rotation steps, each row followed by its count of steps
The counts run from 0 to 424.
[155  82 138 130  94 146 156 119 119 134 146 168 128 110 152 133 139 128
 152 144 140  77 156  89  73 188 102 126 109 156 149 137 113 106 148] => 369
[ 92  82 153 129 128 135 161 142 116 184 145 107  94 154 154 130 133 148
 169  99 127 146 142 117  78 152 113 132 112 109 157 112 130  83  98] => 395
[ 89  75 146 108 151 158 167 152 141 170 133 140 129 147 152 132 139 140
 174 117 156 158 133 127  74 156 138 147 130 100 156 114 123  89 111] => 176
[152  75 122 130 106 168 137 128 109 138 169 162 130 122 131 125 149 116
 170 108 156  86 152 100  76 180 106 100 138 141 127 149 128 103 146] => 156
[120 116 121 134 113 135 164 147 116 166 153 150 124 139 117 116 126 136
 151 156 131 104 147 138  99 220  98 103 139 109 131 159 130  73 116] => 111
[140 105 157 140 114 160 162 161 111 129 162 108 105 118 129 115 142 125
 148 148 137 107 155 107  65 129 100 132 109 170  94 140  97  67 100] => 253
[119 103 105 139 128 119 142 130 126 186 155 135 113 152 127 103 138 140
 137 103 109 111 152 112  59 186  99 118 116  98 156 118 118  75 141] => 61
[118 111  97 161 127 135 137 128 142 171 172 141 132 136 119 112 134 133
 143  92 119 121 152 111  53 183  89 132 132 120 134 116 116  74 156] => 65
[148 100 130 106 144 143 165 142 134 150 147 133 124 166 144 152 151 157
 176  93 153 124 147 142  71 173 122 131 111  88 170 134 111 106  98] => 51
[ 92  73 129 114 138 128 173 127 129 185 123 131 111 139 155 114 134 135
 142 124 124 137 150 104  56 137 122 138 111 109 163  87 115  82 127] => 182
[118  74 138 138 125 137 154 112 133 158 143 142 133 135 143 131 129 156
 168  97 125 153 164  94  67 146  92 164 115 120 166  98 109  86 142] => 402
[116 116 122 146 140 155 158 165 158 144 157 147 140 120 109  99 139 129
 137 161 141 141 145 112  65 172 105 150 136 136 101 135  93  59 140] => 73
[105  86 147 119 139 148 203 129 148 144 110 139 139 129 145 142 116 148
 159 165 145 144 154 122  71 145 120 159 122 131 146 102 108  81 101] => 353
[ 93 114 113 142 124 160 173 161 130 161 181 133 127 126 121 117 139 113
 154 127 155 152 151 141  79 154  94 134 154 127  87 135 111  65 132] => 292
[125  90 136 108 119 151 207 115 118 131 137 145 143 126 152 159 124 142
 171 136 155 138 174 139  76 122  93 154 125 131 140 107 104  93 108] => 138
[134  88 118 140 129 148 129 130 116 153 160 165 144 140 101 101 130 147
 160 119 123 130 164 104  81 189  83 127 143 108 142 138 122  68 149] => 282
[111 121 126 142 138 151 172 173 152 149 156 136 129 119 115 102 140 122
 132 169 142 140 145 121  65 164 110 146 132 139  96 136  92  57 126] => 75
[105  89 145 116 134 139 209 128 143 147 109 138 132 129 149 143 117 145
 155 171 143 139 158 121  71 144 117 155 118 128 149 102 107  80 101] => 354
[ 91  70 135 108 141 134 171 135 130 184 124 133 114 142 155 114 136 137
 146 127 128 140 148 106  61 141 128 139 112 104 164  91 115  82 124] => 181
[138  92 117 136 124 146 127 119 109 156 167 160 146 146 117 120 131 151
 168  93 122 120 164 115  77 188  80 127 135 108 156 130 125  82 147] => 279
[112 100 109 145 127 146 155 149 124 162 165 142 124 133  95  93 135 126
 147 143 130 141 161 114  84 174  88 118 150 115 104 142 117  52 139] => 287
[134  95 127 127  85 134 179 110 121 146 148 161 127 114 175 154 135 127
 149 127 140  84 159 114  68 171  96 136 106 151 157 120 112 116 145] => 365
[114  86 115 152 111 124 190 106 146 156 140 128 123 140 125 151 121 150
 173 106 136 160 173 115  84 160  85 144 133 112 143 108 117  82 127] => 13
[156 100  90 113 124 131 189 120 124 145 133 149 124 143 115 128 138 129
 147 151 143  82 165 131  76 185 109  87 130 103 140 139 117  88 114] => 322
[106  91 147  88 140 163 169 162 100 160 144 135 119 129 164 105 145 121
 139 146 140 116 146 126  54 108 123 141 111 133 128 108 102  81 106] => 304
[120 112  98 163 130 142 138 130 149 165 171 146 137 132 116 112 134 134
 146  97 124 125 152 112  55 184  88 137 135 127 130 118 112  74 159] => 66
[136  97 115 128 117 135 137 118  98 167 168 146 127 155 135 128 132 151
 167  80 120 107 162 128  73 179  82 116 125 105 165 126 129  92 131] => 276
[103  86 128 137 141 167 172 154 139 160 154 109 107 149 120 135 142 122
 179 105 168 141 135 137  81 159 129 106 151 114 107 137 137  81  93] => 169
[103 117 120 145 106 103 185 135 139 178 143 139 111 137 139 126 125 144
 136 147 115 136 158 122  83 196  90 144 112 110 149 125 106  71 132] => 235
[135  92 107 140 105 117 188 127 139 147 145 139 109 122 119 116 145 131
 135 146 127 139 182  93  75 149  81 139 116 121 124 121  87  69 147] => 410
[114  89 127 125  95 119 185 142 138 161 146 163 115 118 149 124 149 126
 139 156 140 149 165 101  93 178  94 150 117 115 139 135  94  84 159] => 21
[122  74 135 135 124 137 154 114 135 155 140 148 136 135 138 128 131 156
 164 106 122 154 172  90  67 150  91 162 114 120 163 101 106  82 144] => 403
[168  86 111 103 142 157 170 108 121 120 132 155 154 137 131 141 135 145
 161 126 148  87 171 124  50 140 107 125 121 127 154 111 107  99 115] => 315
